One hidden turn or mirror swaps the rows below in pairs. Which row is each named row swapped with?
The rows were stretched afterwards, more along some directions than others.
K_480: [ -0.4 -21.3  -9.6   6.5 -10.1   0.7   3.6 -12.6  10.0   5.7 -21.8 -20.2
   6.7   8.8  19.5  -7.9   1.4   5.7  12.1]
K_375: [  1.9 -20.7   4.0  24.3 -11.6  -0.2   7.6  -1.0  -0.6   2.0 -10.6 -12.3
  -0.4 -11.0  -2.2   8.9   4.6  24.9   2.6]
K_760: [ -7.5 -11.6  -1.3  -2.1   4.8   8.8  18.6  -7.1  -2.7   0.6   7.7 -11.1
   9.4  23.9  24.5   6.1  -0.3  13.7  14.8]
K_132: [ 24.0 -16.9   8.8  17.5  -2.4  15.4  19.2 -11.1   4.7 -12.7   1.3 -17.7
   7.2  14.8   9.4   0.7  -1.7  21.8  -4.1]
K_264: [-10.6 -27.2   3.4   9.3 -13.9 -15.5  17.2  11.1  -1.5   3.4 -10.7  -8.1
  -3.9   3.2   0.8   6.5 -28.4  18.2  20.5]
K_80: [-15.5 -16.6 -17.8  -8.4   4.8  -9.4  16.1   2.7   7.1  11.6  18.8   9.6
  22.3  -9.4  10.7  10.2 -29.2  15.3  24.1]
K_214: [  5.9 -11.4  -6.0  22.0  -5.5  13.4   2.9   6.6  -2.6 -14.2 -29.7   1.0
   9.5 -28.6  -7.4  -5.4   3.0   6.4   5.7]
K_373: [-17.3 -19.4  -4.0   4.0 -11.8 -10.7  -2.6   5.6   4.4  29.1 -34.8   3.4
  13.4 -25.8  -8.9   3.7   0.9   2.6  16.2]
K_824: [-14.2 -34.1  -8.0   8.7   4.4 -15.3   5.0  23.8  -1.7  18.8  -2.0   8.1
  10.2 -11.0 -21.4  -0.8  -6.3  14.7  15.3]
K_339: [ 34.1 -22.0  14.0  27.6 -19.1  -3.2   4.0   8.3  -8.5  -9.9 -15.9  12.3
  -4.0  -5.9 -17.6 -13.9  11.2  22.2  -7.4]
K_849: [ 15.9 -14.4  -0.3   2.3  -4.1  -2.8   4.1   4.7  -5.7  -1.6   2.6  14.4
  22.4  -9.3  -3.0 -13.8   2.4   8.6  -2.5]
K_345: [-19.6 -19.9  -1.4   5.1   2.7  -6.9  -1.4   3.1   4.4  17.7  -4.4 -17.6
   5.0  11.4 -11.8   7.2   6.6   6.3  -7.7]
K_314: [ 19.7  -3.4  11.3  23.7 -11.9  -4.7   4.2 -20.9   6.0 -13.5 -15.1   3.1
  19.6 -18.0  -0.8   5.9  24.6  12.1  -5.9]
K_486: [  8.5   1.5   0.8   4.1  -3.7   9.3  16.1   3.3   6.1 -12.0   2.2 -19.5
  11.8   1.3  15.4  13.2  -0.5   9.9  17.4]
K_358: [  6.9 -15.9  -4.4  10.2 -17.9  -6.4   8.1 -14.9   3.3   4.6  -6.9  -2.3
  23.6 -22.7 -12.2 -13.3  15.4   5.4  19.2]
K_332: [ -1.9 -13.7   8.9   9.8  -5.4  10.0   3.3  17.7  -4.1  -9.2 -25.4  -0.9
   3.9 -24.0  -0.8  -7.0   6.4  12.2  14.9]
K_452: [ 26.4 -38.5  -9.5  20.5 -15.1  13.2   3.3  25.6   3.1   2.4  -8.9 -15.6
  12.3   3.7  -1.7  -0.2   4.6   6.4   2.6]
K_232: [  1.1 -20.9  18.6  10.2  -8.0  -0.2  20.9   1.4  13.4  -0.2   5.6 -18.4
   2.5  -0.4  -4.9   3.0 -18.9  18.0   9.4]
K_58: [ -1.3 -30.7  -0.3   6.2  -4.2  10.9  10.0  37.4  -1.5   2.3  -0.4   4.9
  11.5 -19.6 -17.3  -7.7 -15.0  24.5  -0.3]
K_350: [  9.6  -7.4  24.1   1.8  13.3   1.7  17.8 -17.0  -7.5  -9.4   8.1   2.5
  12.6  -0.6 -13.7 -13.1   0.0   6.5   3.6]
K_533: [ -0.4 -16.7   0.1  13.8 -17.3  17.8  10.1   9.1   4.3  14.2 -24.4 -13.9
  -3.3  -1.5 -17.4  -0.3   2.3  13.9   9.8]
K_992: [ 34.2  -8.8  11.7   1.7  -6.8  -0.4  10.4  -8.9  -7.7 -16.4   3.6  26.0
  20.2 -11.3  -4.9  -5.5  13.4   8.4   4.2]
K_974: [  2.1   1.1  -1.8   0.7  -1.2  13.0   5.3   2.5   6.1 -10.2  12.0   8.3
  24.6  -8.0  30.6  -1.6   0.7  16.5  24.8]
K_138: [  2.3 -22.6   3.3  24.5  -5.7  16.0   6.2  -2.6  -3.5  -1.7 -19.3  14.9
  15.7 -30.9 -20.4  -8.6   0.1  25.7   5.6]
K_6: [ 17.2  -4.5  -3.8   6.8  -2.7  -5.6   0.5 -23.0   7.6   2.4  13.6  12.9
   1.0 -12.3   2.5 -29.5   1.8  -9.5  10.3]
K_574: [ -9.3 -20.9  -9.3  11.3  -4.6 -16.2  13.1   2.0   2.4  14.4 -29.6 -11.0
   7.6   7.4  -5.4  14.5  -1.7  18.4  -0.8]
K_845: [ 12.8 -16.5  -1.6  10.7   7.7  -2.6   6.4 -30.8  -0.2  -5.2 -12.7   6.0
   7.3 -15.2  -4.5 -29.5   0.6  13.1   1.4]
K_718: [ 27.2 -15.0   3.5   3.2 -10.8  -7.9  13.4  24.0  -4.9 -15.1   9.3   3.7
   4.9  10.3   3.0  13.4 -15.8  28.8   7.7]
K_121: [ 30.8  -6.8   3.4  13.4 -20.7  10.7   7.9  -1.3   3.6  -8.3 -13.2  13.4
  22.9 -10.3  -7.2  11.0   6.1  20.4  -0.3]
K_281: [ -0.3 -22.2   2.0   4.9   7.2  24.4  15.4  -0.7  -5.5  -8.6  17.0  -0.6
  23.3   5.9   5.1  -4.1 -15.8  16.3   1.4]
K_959: [ 10.5 -11.7   9.2   9.7 -11.2 -16.7   8.8   0.5  10.1  -5.5 -11.4  -3.4
   6.4  -5.4  -7.7  28.1 -18.4  22.9  11.8]
K_895: [  5.5 -27.7  15.7  24.3 -17.1   8.9  -0.4  18.7  -4.4   4.4 -14.2 -15.2
   4.4  13.6  -1.3   6.9  -2.0  17.6  -5.9]
K_26: [-10.4 -25.6 -17.8  15.5  -8.1   8.7   7.3  27.5  -4.0   5.7 -13.9  -6.0
   0.9 -14.2  -0.4  -5.4  -9.3  17.7  15.7]
K_245: [  2.1  -7.1  13.0  12.5  -6.8   8.6  -2.1 -14.3  19.1  -2.0  12.0  -1.7
   3.4  -9.5   3.7   7.1  -3.1   0.5  12.1]
K_853: [  2.0   0.1  11.4   9.1   3.9   3.9  10.2  -8.5  -1.0 -15.8  17.3  -4.0
  19.2  15.0   4.8  20.8  -1.8   8.7   0.6]
K_762: [ -3.6 -11.3   0.3  17.7   8.8   2.1   3.6 -14.0  11.2  -9.3   8.0  -3.5
  12.4   2.1  18.2   5.8   3.8   6.1   3.2]
K_84: [ 10.8  -3.1  19.1   9.4  -3.6  11.3   5.2  22.6   0.7  -8.4   9.6   0.9
  15.3 -15.3  -0.4  18.6  10.4  14.8   8.5]
K_259: [ 18.4 -21.7  14.0  29.8  -3.7   1.3  10.0 -33.4  14.4   1.3  -5.9  15.4
  18.3 -18.5 -26.6  -6.3  10.5  14.8  -3.0]
K_922: [ 14.7 -10.5  16.0  -0.2 -11.2 -13.7   5.3  -9.9  21.0   2.9  13.2   3.3
  -7.2   2.3   2.3  -3.6   7.4   7.0  11.2]
K_342: [ -5.0  -0.5  -6.1   3.8   0.8  -7.6  14.3 -13.9  -0.4   0.5  -1.1 -14.8
  20.3   6.7  13.8   3.9  15.1  18.9  12.7]
K_771: [ 12.8 -20.8   5.7  11.8   2.3 -25.6   4.4   4.4   1.4  -1.4  -6.9  13.6
   6.6  -2.2 -17.2   6.8  -3.2   4.5  -3.4]
K_555: [  0.1  -2.0  -0.5   3.9  20.2  -4.6  15.3 -26.3  -0.3  -9.1   1.8  15.5
  31.6 -10.4  -6.4  -3.5   6.4   6.9  13.0]
K_82: [  9.1 -12.2   8.6  10.2 -20.4 -13.6   4.7  -1.8   8.9   3.1 -20.4  -7.4
   6.3 -20.6  -6.1   0.4   0.0  -6.0  23.8]
K_391: [ 24.8  -5.2   9.5  19.7  -7.9 -10.5  -3.2   0.3  -4.6 -18.0 -21.9  -1.9
  20.1 -13.0  -5.4   1.2  16.3   2.2   7.2]
K_254: [ 13.2 -44.8  -8.2  11.2 -17.5   5.7   7.7  40.6   8.0   7.6   5.7   9.9
   4.3   4.4  -5.7   5.4  -5.2  32.0   2.6]
K_478: [ -7.2  -6.3 -15.3  16.9   2.8   2.3   6.1 -12.0   1.4  -5.9  -4.5  -3.5
   7.7   5.3  18.4  -2.9 -17.3  13.9  13.6]
K_830: [-29.8  -4.2  -4.0  11.6   3.2   1.4  -2.8  18.2   0.0   5.8   0.5   7.4
  22.0 -19.3  11.8   9.2   3.1  25.4  20.3]
K_465: [-16.2 -13.2   1.7  14.6  -7.4 -27.7  12.6  -6.1   0.4   6.0 -23.1 -19.7
   7.1  -2.4  -2.5   6.1  -7.5  -2.5  22.8]
K_716: [ 10.5 -10.0 -11.7   3.3  -9.5  -3.4  12.9  15.0  -2.6  -4.0   6.1  18.2
  29.6 -21.2  -0.6   0.0  -8.6  12.2  20.1]
K_434: [-28.0 -12.3  11.0   4.1  -4.5 -15.2   5.5  -6.4   0.9  16.7 -19.2 -26.9
   2.5   4.7  -5.4  10.1  -4.2   5.3  15.9]

K_992 is swapped with K_760
K_824 is swapped with K_245
K_314 is swapped with K_574
K_84 is swapped with K_80
K_232 is swapped with K_58
K_373 is swapped with K_375
K_974 is swapped with K_718
K_845 is swapped with K_895
K_254 is swapped with K_922
K_345 is swapped with K_259

